Each row has a name. After each piece below comes the name of the row it's from, unless a question asks for something else. Each question is about the rows just above it. Places in a row count from 0.

vadu: -9.1  13.8  -13.3  -23.2  4.9  -45.2  -5.6  26.5  29.8  -45.4  -45.8  -18.0  -45.6  -23.6  1.1  0.1  -37.7  -39.6  -31.7  -29.9  7.4  -1.0  43.7  -10.7  8.3  -29.9  -35.6  -31.7  -2.5  -12.7  0.0  -59.9  -35.5  -4.7  -16.8  -36.9  -19.8  -4.6  30.6  -16.0  -33.9  -58.3  -81.8  -2.0  -73.2  -7.6  11.4  -14.6  -9.7  29.0  4.4  -12.5  -41.2  21.8  -1.2  -23.4  12.8  11.3  8.8  32.4
rupi: -39.7  -37.4  -50.2  -11.1  -10.0  -72.2  33.1  -46.9  32.4  -30.0  -10.9  -77.4  -31.6  -62.1  -16.4  -61.6  -50.8  5.2  21.2  12.7  35.7  60.3  71.8  -38.6  39.4  -28.3  23.1  -2.9  0.9  -41.5  -48.4  -8.9  -80.9  -70.2  -63.4  -29.2  -11.1  -70.3  -33.6  -38.5  15.4  -19.1  -38.3  -6.0  -42.2  13.3  44.1  -36.2  14.3  -41.8  11.6  -45.3  -55.9  43.2  21.0  -45.8  46.5  -57.7  -45.9  73.3
zomev: 18.0  -46.0  10.6  -16.8  -46.6  49.8  -30.8  5.9  -20.9  -36.2  -55.5  -18.9  24.1  -2.7  -21.2  -41.5  -35.2  23.3  14.2  -65.8  -42.5  -55.0  -40.6  -56.1  19.2  10.8  -72.9  -36.3  -12.0  -41.2  41.0  49.9  -5.3  11.4  19.3  -31.4  -24.0  18.5  -50.2  -39.5  -68.5  -52.3  -11.6  -20.8  -13.2  -3.4  25.6  -62.8  -54.0  -50.7  -11.1  43.0  35.8  -29.6  -9.4  -15.8  -56.5  -6.3  10.0  -53.2
fub: -17.8  -39.4  -9.3  23.6  55.3  45.2  17.2  -38.1  -39.3  -16.9  45.3  6.2  46.0  14.7  -30.8  -7.6  46.3  57.1  53.2  -27.5  8.7  -27.1  -45.6  -44.6  -46.7  -34.6  -13.0  33.6  -1.9  -39.9  8.6  1.7  26.7  9.3  -43.0  -26.0  3.9  2.6  -56.7  3.9  -23.1  -10.0  37.0  -50.2  55.2  4.1  -17.4  -42.1  -40.2  -45.3  -4.3  -9.7  13.9  -7.3  -50.8  43.1  -34.2  -28.3  0.4  -37.3
ruzud: -9.6  -45.5  -18.5  0.2  -21.8  -29.0  22.3  -24.6  25.0  -44.0  -18.0  -56.4  5.0  -29.5  -13.8  -56.0  -41.4  21.3  29.0  -15.8  22.4  26.5  -50.9  -53.5  31.9  -19.3  -6.9  -3.0  11.8  -50.8  -5.5  -20.0  -52.3  -45.5  -46.3  -24.4  -43.9  -44.7  -44.1  -38.5  -13.8  -29.8  -22.2  -10.2  -21.7  16.1  41.4  -50.8  -5.3  -45.5  16.7  -4.4  -25.6  32.2  11.1  -25.4  18.5  -48.0  -19.3  34.5
ral: -32.5  -12.4  -32.5  -35.7  -33.1  -30.3  -29.4  9.8  -10.2  -29.1  -34.7  -27.7  -32.2  -30.8  -36.6  -10.3  -15.1  -30.2  -26.6  -18.1  -20.0  12.9  13.0  4.8  -7.2  -39.3  -15.3  -42.8  -31.3  11.1  -17.3  -29.1  -37.0  -1.4  -7.8  -31.1  -44.8  0.0  4.1  -32.7  -16.4  -27.9  -36.1  -30.5  -36.4  -36.6  -11.6  -2.4  -19.5  -2.2  -25.1  -21.8  -43.9  -12.0  -19.9  -3.7  -10.2  11.6  11.6  16.6
fim: -8.6  -0.1  -3.0  -35.9  -15.6  -16.8  -12.4  21.0  -2.9  -29.8  -24.1  21.0  -24.5  3.7  -23.5  31.0  10.6  -39.7  -37.9  -24.2  -30.2  -6.2  -7.5  9.4  -20.6  -36.1  -22.2  -10.9  -10.2  14.3  -11.4  -28.5  11.4  17.8  -8.7  -4.0  -9.3  16.6  12.9  -17.1  -23.3  -8.0  -27.8  -5.1  -21.1  -14.2  -26.4  1.1  -0.4  32.3  -33.2  -12.6  -34.7  -28.1  -10.3  1.6  -24.9  21.9  10.8  0.4
Shuffled vadu with one entry gone: 1.1  -4.6  -35.5  -12.7  -37.7  -19.8  -13.3  4.9  -35.6  -10.7  30.6  -2.5  -14.6  -81.8  4.4  -45.2  -58.3  -73.2  -23.6  11.3  -7.6  -5.6  -31.7  29.8  -18.0  -12.5  43.7  -59.9  -41.2  7.4  -45.4  11.4  -29.9  -1.2  21.8  -31.7  -23.2  -9.7  8.8  -23.4  8.3  -16.8  -16.0  -45.6  29.0  -2.0  -45.8  -4.7  32.4  -9.1  -39.6  -36.9  12.8  -33.9  0.0  13.8  -29.9  26.5  -1.0, missing -> 0.1
Shuffled zomev with one entry gone: -31.4  -72.9  -5.3  -56.5  -55.0  -11.1  -40.6  10.6  24.1  -21.2  25.6  -39.5  -56.1  19.3  18.0  -52.3  -42.5  -36.2  35.8  -55.5  -46.6  -3.4  -36.3  -54.0  43.0  -2.7  -41.5  10.8  19.2  -29.6  -53.2  49.9  -20.9  -68.5  5.9  10.0  -30.8  -12.0  -24.0  -16.8  -50.7  -50.2  -46.0  -15.8  -35.2  41.0  14.2  11.4  18.5  -9.4  -18.9  -11.6  -6.3  -20.8  -13.2  -41.2  -65.8  23.3  -62.8, missing -> 49.8
Where do -8.6  -0.1  -3.0  -35.9  -15.6  -16.8  -12.4  21.0  -2.9  -29.8  -24.1  21.0  -24.5  3.7  -23.5  31.0  10.6  -39.7  -37.9  -24.2  -30.2  -6.2  -7.5  9.4  -20.6  -36.1  -22.2  -10.9  -10.2  14.3  -11.4  -28.5  11.4  17.8  -8.7  -4.0  -9.3  16.6  12.9  -17.1  -23.3  -8.0  -27.8  -5.1  -21.1  -14.2  -26.4  1.1  -0.4  32.3  -33.2  -12.6  -34.7  -28.1  -10.3  1.6  -24.9  21.9  10.8  0.4 appear? -> fim
Which entry of fub is missing from -45.6  -43.0  -34.6  -1.9  3.9  -30.8  57.1  37.0  -39.3  0.4  -28.3  -44.6  -9.3  -13.0  1.7  45.3  -50.2  2.6  -17.4  -50.8  33.6  46.0  4.1  -46.7  -10.0  8.7  17.2  13.9  45.2  43.1  14.7  53.2  -4.3  -40.2  -17.8  -39.4  23.6  -26.0  -56.7  -42.1  -7.3  9.3  46.3  -39.9  -27.1  -45.3  -37.3  -16.9  -7.6  -27.5  3.9  -38.1  55.3  6.2  -34.2  -9.7  8.6  -23.1  26.7? -> 55.2
Which entry of fim is missing from -0.1  -11.4  -26.4  31.0  -20.6  -24.2  -10.2  -7.5  -23.3  3.7  -15.6  -6.2  -28.1  -23.5  10.8  -16.8  -8.6  -34.7  -29.8  0.4  -30.2  -10.3  -8.0  -12.4  -33.2  14.3  -28.5  -21.1  10.6  -10.9  -17.1  21.0  -24.5  16.6  12.9  -24.1  1.1  -4.0  17.8  11.4  -0.4  -37.9  -35.9  -24.9  -3.0  -2.9  32.3  21.9  9.4  21.0  -14.2  1.6  -8.7  -39.7  -36.1  -22.2  -5.1  -12.6  -9.3? -> -27.8
Which row holds -33.2  32.3  -0.4  1.1  -26.4  -14.2  -21.1  -5.1 read backwards? -> fim
Put -39.7  -37.9  -36.1  -35.9  -34.7  -33.2  -30.2  -29.8  -28.5  -28.1  -27.8  -26.4  -24.9  -24.5  -24.2  -24.1  -23.5  -23.3  -22.2  -21.1  -20.6  -17.1  -16.8  -15.6  -14.2  -12.6  -12.4  -11.4  -10.9  -10.3  -10.2  -9.3  -8.7  -8.6  -8.0  -7.5  -6.2  -5.1  -4.0  -3.0  -2.9  -0.4  -0.1  0.4  1.1  1.6  3.7  9.4  10.6  10.8  11.4  12.9  14.3  16.6  17.8  21.0  21.0  21.9  31.0  32.3 back in order: which row is it? -> fim

zaz: 62.1  -19.3  70.1  3.2  -38.8  4.2  -22.4  60.4  -12.4  -32.8
razu: 29.6  -37.1  3.2  4.2  -22.4  70.1  60.4  -38.8  -35.2  8.4
fizu: -33.3  30.1  -25.7  46.2  17.1  24.0  -22.2  -38.2  34.7  35.7
rupi: 60.5  3.2  -35.2  -38.8  -37.1  -22.4  29.6  70.1  8.4  4.2
-35.2  -38.8  60.4  70.1  -22.4  4.2  3.2 is which row, read backwards? -> razu
Where does 46.2  17.1  24.0  -22.2  -38.2  34.7 start? Give its row and place. -> fizu, 3
Which row holds this, read backwards? 60.4  -22.4  4.2  -38.8  3.2  70.1 -> zaz
Which row holds these entries in another order? 8.4  29.6  -37.1  3.2  4.2  -22.4  70.1  60.4  -38.8  -35.2 -> razu

vadu: -65.4  -25.2  83.0  -72.2  -37.0  -59.9  12.3  -7.3  -29.7  -46.7  27.4  6.0  30.2  -12.9  2.7  -14.2  -7.4  -13.8  -11.1  31.6  23.0
razu: -69.2  -37.1  -26.4  61.1  -31.0  -39.5  25.5  -35.3  3.5  -53.5  -10.3  -9.7  -30.7  -24.5  3.8  -54.5  42.3  -25.4  -23.1  -42.8  -20.9
kag: 18.4  -40.7  17.5  50.5  10.7  13.5  38.6  -54.7  20.5  -4.9  -29.7  62.5  -10.2  -10.3  43.3  -32.8  -23.0  -39.4  41.3  -68.6  5.7
fim: 17.5  -29.7  20.5  41.3  3.7  10.7  5.8  38.6  62.5  -68.6  -40.7  13.5  3.5  -32.8  -4.9  -54.7  50.5  -39.4  3.6  18.4  -10.3
fizu: 30.2  -46.7  -11.1  83.0  -7.4  -7.3  23.0  -59.9  12.3  -12.9  -37.0  27.4  -29.7  -14.2  31.7  -25.2  2.7  -72.2  6.0  -65.4  -13.8
-68.6  -54.7  -40.7  -39.4  -32.8  -29.7  -23.0  -10.3  -10.2  -4.9  5.7  10.7  13.5  17.5  18.4  20.5  38.6  41.3  43.3  50.5  62.5 is which row reordered? -> kag
Which value is in both fizu and fim? -> -29.7
Which row holds these entries in another order? -13.8  -65.4  6.0  -72.2  2.7  -25.2  31.7  -14.2  -29.7  27.4  -37.0  -12.9  12.3  -59.9  23.0  -7.3  -7.4  83.0  -11.1  -46.7  30.2 -> fizu
fim without one entry, shuffled: -54.7  62.5  3.7  -29.7  -68.6  -32.8  -39.4  5.8  13.5  -4.9  50.5  18.4  10.7  38.6  20.5  -40.7  3.6  -10.3  41.3  17.5. Gone: -> 3.5
Which value is in both kag and razu? -> -10.3

